Here are some points, each followed by its number:
[-0.2 -0.4  1.3  1.4  0.1 -0.2  1.1  1.4 -0.8 -0.2 -0.3 -1.7 -0.5  0.2 -1.1 -2.   0.3 -0.5  1.2  0.1  0.9  1.6 -0.1] 0
[-0.8 -1.8 -0.9 -1.2 -1.4  0.3 -0.6 -0.6  1.3  1.6 -1.4  0.3  1.5 -0.8  0.5  0.6 -1.8  2.7 -0.8 -1.  -1.8 -0.4  0.2] 1
[-0.3  0.4  1.2  0.2  0.7  1.3  0.6 -1.  -1.  -0.1  0.7  0.3 -1.9  0.   0.7  0.6  0.1  0.7  0.7  0.   0.3  0.9 -0.2] 2
[-1.  -0.7  1.2  2.1  1.  -1.4  0.6  1.  -0.1 -0.9  0.5 -0.7 -1.  -0.1 -0.1 -0.7 -1.4 -1.2  1.3  1.1  0.6 -0.1 -0.2] 3
[ 0.7  1.3  0.4  0.3  0.8 -2.1 -0.4 -0.8  0.9 -0.4  0.2  0.6  0.7  1.7 -0.6  0.8 -0.8 -1.4 -0.5  0.1  0.4 -0.7  1.4] 4
[ 1.4 -1.2  0.5 -0.5  0.2  0.2 -0.2  0.7 -0.3 -0.6 -0.9  0.4  0.   0.  -0.8 -0.3 -1.3  0.3  0.3  0.3  0.2 -1.3  1. ] 5
[-0.2  0.3  0.5  0.8 -0.1 -0.5  0.1 -0.7  0.1 -0.5  1.  -0.5 -0.2 -0.6 -1.2  1.2  0.4  0.4  0.6  1.2  0.9 -0.3  0.3] 6
[-1.7  1.6 -1.2 -0.5  0.8 -0.3  1.1  0.2  0.4  1.4 -0.1  0.3  0.8  0.9  1.6 -0.2 -0.5 -0.5  0.2 -0.4  0.7  1.   0.5] 7
[ 0.5  0.6 -0.3 -1.5 -2.3  1.8 -0.8  0.1  0.6 -2.2  0.6 -0.6  1.3 -0.4 -0.3  0.5  0.8  0.3  1.2  0.2  2.1  0.6 -2.8] 8
[-0.5  1.1 -2.  -1.8  0.7  0.6 -0.8 -1.6 -1.  -0.2  1.7  2.7  0.7  0.3  1.3  0.8  0.1  0.7 -0.8 -0.4 -0.1 -1.5  1.1] 9
[ 0.  -1.3  1.7  1.1  0.   1.2  1.1  0.5 -0.4  0.3 -0.2 -1.3 -1.1 -1.4  0.8 -1.  -2.1  0.8  0.7  0.7 -1.5  1.4 -1.7] 10
[ 0.7 -0.9 -0.6 -1.5  1.   0.7 -0.3 -0.5 -0.7 -0.2 -0.9  1.7  0.1 -0.5 -1.1  0.2  1.4  0.5 -0.1  0.4 -0.7 -1.2  1.4] 11
[ 1.   1.   1.1  0.3 -0.9 -1.3  0.4 -1.2 -0.6  1.   0.8 -1.  -0.7  1.7  0.3  0.   1.   1.8 -1.  -1.2  0.1  1.  -0.8] 12
[-1.4 -1.7  0.7  1.3  0.5 -0.3  1.5  0.3  0.2  1.2 -1.3 -1.3 -1.2 -1.3 -0.7 -0.1 -0.7  1.6  0.9  0.2  0.2  1.4  0.2] 13
[-0.8 -0.8 -1.3  0.1 -1.7 -0.2 -0.1 -0.9 -0.3  1.7  0.  -1.1  0.4 -0.3 -0.1  0.   1.7  1.5 -1.1 -1.3 -1.1  1.  -1.3] 14
[ 0.  -0.6 -1.5 -0.7 -0.6  0.   0.3 -0.9 -0.7  0.5  0.3 -0.3  1.8 -1.7  0.3  1.2 -0.7  1.3 -0.1 -1.6 -0.5  0.2 -0.9] 15
[ 0.6  0.2  1.   1.4  0.1 -0.8  0.1  1.9 -1.2 -1.1 -0.6 -1.5 -1.4  0.8 -0.6 -2.2  0.8 -1.   0.8  1.   0.4  0.1 -0.4] 16
[-1.1 -0.4 -0.8  0.   0.7 -0.2  0.3  0.6 -0.5  0.5 -1.8  0.1 -0.3  0.6  0.9 -1.1  0.6  0.6 -0.7  0.5 -1.   0.9 -0.1] 17
[ 0.8  1.8  0.7  0.2 -2.3 -2.  -2.8 -0.7  1.7 -1.5  1.1  0.   0.5  2.5  0.4  0.6 -0.7  0.7 -1.2  1.4  0.7 -1.5 -0.1] 18
[ 0.6  0.7  0.8 -0.5 -0.2 -0.1 -1.  -0.8  2.   1.2 -0.8  0.6  0.2  1.5 -0.1  0.9  0.9  0.5 -1.7 -1.3  0.9  0.1  0.9] 19
[-0.2  0.   0.6  0.1 -0.9 -0.6 -0.8 -0.2  0.9 -0.6 -0.7  0.  -0.6  0.1 -0.4  0.  -1.7  1.1  0.2  0.6 -0.7 -0.7  0.6] 20
[ 0.3 -1.1  0.4  0.4 -0.2 -1.1 -0.1 -0.3  1.5 -0.8 -0.4 -0.6 -0.6 -0.9 -1.1  1.5 -0.1  0.6  1.  -1.6  0.1 -0.9 -0.4] 21
[ 0.1  0.  -0.9 -0.6  0.3 -0.7  0.1 -1.   0.1 -0.4 -0.3  0.1  1.2  0.4 -0.2  1.2  0.   0.7  0.5  0.1 -0.8  0.  -0.1] 22
[ 0.2  1.   1.  -0.6 -1.5 -0.3 -2.  -0.4  1.4 -0.5  1.   1.1 -0.3  1.5  1.3  0.2 -1.1  0.4 -1.1 -1.1 -0.1 -0.9  0.3] 23
[ 2.2 -1.2  0.2  0.3  0.2 -0.7 -1.8  0.8 -0.5 -1.5 -0.6  0.5  0.4 -1.2 -1.2 -0.2 -1.1  0.5 -1.1  1.3 -0.2 -2.5  0.3] 24
[-0.5 -1.   0.8  1.7 -1.1 -0.5  0.7  0.5 -0.3 -0.5  1.3 -1.7 -0.8 -1.1 -2.4 -0.6  1.3  0.3  1.   0.1 -0.6  1.  -0.7] 25
[ 1.2  1.1 -1.  -0.8 -0.2 -0.9 -0.1 -1.6  0.4  0.9  1.3  0.4  1.   0.6  0.4  2.  -0.1 -1.2 -0.4 -1.7  0.8 -0.8  0. ] 26
[ 1.1 -1.4  0.5 -0.8 -1.4  1.5 -0.9  0.4 -0.5 -1.4  0.8  0.5 -0.7 -1.4 -1.5  0.   0.4  0.7 -0.1  0.7  0.2 -1.1 -1. ] 27
[ 1.9  0.3  1.4 -0.2 -1.   0.7 -1.4  1.2 -0.5  1.2  1.4  0.5 -0.2  0.2 -0.1 -1.6 -0.5 -0.1 -1.7 -1.5  0.6 -0.3 -0.3] 28
[ 0.5  0.1 -1.4 -1.1  0.9  0.3  0.7 -0.7 -0.2  0.8 -0.6  0.3  1.6 -0.4 -0.4  0.8  1.4 -0.6 -0.2 -1.3 -1.   0.1  0.9] 29
[-0.3  0.8  0.6  1.3  1.  -1.9  1.3 -1.5 -0.1 -0.9 -1.4 -1.7 -0.7  1.3  0.   0.7 -2.   0.6  1.9  1.2 -0.4  0.4 -0.3] 30
[-1.2  0.1 -1.7 -1.1  0.8  1.   0.3  0.3 -0.3  1.4 -0.2  1.3  0.1 -0.5  2.3 -0.3 -0.9 -0.4 -1.  -1.2 -1.  -0.2  0.2] 31
[ 1.1  2.   0.3  0.8  0.  -0.7  0.6  1.1 -1.4 -0.1  0.2 -1.6  0.4  1.   0.9 -1.5 -0.3 -1.6  0.5  0.6  0.6  1.1 -1.5] 32
[ 0.2  1.   1.5  1.2  0.3 -0.1 -0.3  1.1  0.4  0.8  1.6  0.4 -1.   0.7 -0.1 -1.2  0.2 -2.  -1.4 -0.8  0.   0.1  1. ] 33
[-1.5  0.4 -1.9  0.1  0.9 -1.   1.5 -1.1 -0.4  1.  -0.5 -0.5  0.5  0.4 -0.2  1.   0.9 -0.6  1.2 -1.4  0.   0.9 -0.1] 34
[ 0.1 -0.7 -0.2 -0.6  0.8  2.2  2.5  0.4 -2.8  0.3  0.7 -0.5  0.3 -1.9 -0.6 -1.2  1.4  0.2  1.7 -0.7 -0.4  2.2 -0.3] 35
New points follow, each followed by the numbers of its two nearest points above, looking only along the 7 directions in which the numbered points spread most, nearest first.
[-0.5 -0.6  1.3  1.9  1.  -0.8  1.9  1.6 -0.3  0.2 -0.8 -1.8 -2.  -0.3 -0.6 -1.4 -0.2 -1.2  1.5 -1.1  0.   1.8 -0.5] 0 16
[-1.2  0.1 -1.5 -1.5  1.1  1.3  0.1 -0.2 -0.2 -0.9 -1.   1.6  0.4  0.1  0.9  0.7  0.2  0.5  0.5  1.5  0.8 -0.6  1.1] 22 9
[-1.1  1.   1.   0.8 -0.1 -0.5  0.6 -0.7  0.4 -0.4  0.1 -1.1 -0.6  1.9  0.7  0.4  1.5  0.   1.3  1.   1.1  1.8 -0.8] 32 2
[-0.5 -2.6  1.3  0.3  1.3  2.8  2.1  1.3 -1.1  0.5 -0.3 -0.1 -1.6 -2.  -0.4 -1.4  0.6 -0.2  1.5  0.  -0.2  1.   0.5] 35 0
[ 0.4  1.5 -1.4 -2.7 -1.2  0.3 -1.5 -0.4  1.1 -1.2  0.4  1.7  1.6  1.2  1.4  0.5 -0.1  0.2 -0.2  0.5  0.4 -1.3 -0.5] 9 26
[-0.7 -0.4  1.7  1.3  0.1 -0.6 -0.4  0.   1.   0.6 -2.  -0.4 -1.1  1.2 -0.1 -0.1 -0.5  1.  -0.7  1.   1.1  0.1  1.8] 20 3
[ 0.6  0.3 -0.6 -0.2 -1.3  0.2 -0.1  1.2 -0.2  0.5  1.6 -0.6  1.7 -0.8 -0.2 -0.8 -0.1 -1.  -0.1 -1.2 -0.8  0.  -0.3] 2 28
[-0.4 -0.5 -1.  -1.9  0.4  1.9  0.8  1.5  0.6 -1.2 -1.4  0.4  0.7 -0.4  1.9 -0.6  0.5 -0.5  1.5  0.2  0.3  0.5 -1.4] 2 17
[-0.4 -1.   1.1  1.3  1.4  0.4  1.3 -1.4 -1.3  2.1  0.3  0.1 -2.1 -0.5 -0.9  0.3  1.4  0.3 -0.9 -0.4 -0.8  0.5  1.3] 17 13
[ 0.1 -0.7 -0.6 -1.1 -0.8  0.5 -0.1  1.4 -0.7 -0.7 -0.4 -0.1  0.3  0.8  1.2 -1.4  1.3  0.5  0.7 -0.7  0.4  0.8 -2.1] 2 17
[ 1.6 -1.2  0.   0.3 -0.9  0.2 -0.8  0.8 -1.3 -0.4  0.7 -0.6  0.4 -1.3 -0.6 -1.   0.3  0.6 -0.3  0.8 -1.3 -0.5 -0.9] 27 5
[-0.7  0.7 -0.6 -0.5 -0.1  0.3  0.4 -0.9  0.  -0.2 -0.1 -0.3  0.9 -0.2  0.7  0.8  0.5  1.8 -0.3  0.3 -0.9  1.1 -1.1] 15 22
[-0.5 -0.7  0.8  0.4 -0.6  1.5  1.5 -0.8 -1.9  1.4  1.5 -0.6 -1.5 -1.2 -0.3 -0.4  1.1  1.4  0.3 -1.  -2.5  1.6 -0.2] 14 35
[-0.8 -1.8 -1.2  0.1 -0.8  0.1  0.5  0.1  0.6 -0.6 -1.6 -1.5  1.7 -1.5 -0.7  0.7  0.2  0.6  1.   0.4 -1.2  0.9 -1.8] 15 21
[ 1.5 -0.4  0.9  0.2  0.1  0.1  0.4 -0.5 -0.7 -0.4  0.2 -0.6 -0.5 -0.9 -0.1  0.6 -0.9  0.1  0.5 -1.  -1.1 -0.3 -0.9] 2 6
[ 0.4  0.1  0.8  0.5  0.3  0.1  0.  -1.3 -0.6  1.   0.8  0.3 -0.4 -0.3  0.8  1.1 -1.3 -0.5 -0.4 -0.4 -0.5 -0.8  0.9] 17 22
[-0.9 -0.4 -1.6 -1.1 -0.9  0.4  0.1 -0.9 -0.1  0.1  0.1  0.3  1.  -0.8  0.6  1.  -0.4  1.1 -0.4 -0.7  0.   0.1 -0.7] 15 22
[ 2.2  0.7 -0.1 -0.7  0.4 -0.4 -1.4 -0.5 -1.2 -0.9 -0.1  1.   0.9  0.3  0.1  0.1 -0.4  0.2 -1.1  1.1 -0.5 -1.8  0.6] 5 24
[ 0.1  0.7  0.7  0.7  1.1 -0.9 -0.9  1.1  2.1  0.1 -1.3  0.4 -1.1 -0.1 -0.6  0.4 -1.4 -2.4 -0.4 -0.6  2.7 -1.5  2. ] 4 5
[ 1.4  0.2 -1.5 -0.7 -0.6  0.5  0.4 -2.5 -2.  -1.7  0.7 -1.3  2.  -0.9 -0.9  1.7  1.2  1.1  1.3  0.7 -1.2  0.5 -3.1] 8 15
[-1.1  0.5 -0.8  0.5 -0.8  0.5  0.7  0.9 -0.4  0.2  1.9 -0.8  0.3 -0.7  0.3 -0.8 -0.5 -1.1  0.9 -0.1  0.4  1.1 -1.8] 2 32
[ 2.  -0.3  1.   0.7  0.9  0.3 -0.1  1.  -0.6 -1.3  0.9  0.  -1.3 -1.7 -1.6 -0.3  1.  -2.4 -0.1 -0.1  0.7 -1.4 -0.3] 16 5
[-0.7  0.8 -0.9 -0.8 -0.6  0.8 -0.4  0.2 -0.8 -1.  -0.1  0.2  1.6  0.7  0.1 -1.3  1.7  1.   0.   1.2 -0.9  1.4 -0.7] 2 15
[-0.2 -0.2 -1.5 -0.2  0.1  0.4  0.7 -2.4 -1.4  1.6  1.6 -0.1  0.7 -1.5 -0.8  1.6  2.5  1.  -0.6 -1.4 -2.   0.6 -0.5] 29 14
[-2.1 -0.4  0.9  1.4 -0.3  0.9  0.2  1.5  1.4  0.1 -0.2 -0.5 -0.2  0.3  0.  -1.  -0.2 -1.5 -0.4  1.2  0.8  1.4  0.6] 2 0
[-0.2 -0.2 -0.2  0.   0.3  0.7  0.  -0.3 -0.8 -1.1  1.5  0.6  1.  -0.3  0.3  0.1 -0.2  0.1  0.1  0.4 -1.2  0.1 -0.6] 2 22
[ 1.6  0.7 -0.7 -0.2 -0.6 -0.8 -1.7 -0.4 -0.7 -0.4  0.4  0.3  1.4  0.7  0.8  0.3 -0.5 -0.3 -0.7  1.1 -0.6 -1.6 -0.1] 23 20
[-0.2  0.6  0.8  0.1 -1.  -0.1 -0.5  1.3  1.4 -0.7 -0.8 -0.5 -0.1  1.2  0.6 -0.7  0.6  0.3 -0.2  0.3  1.4  0.7 -0.5] 2 12
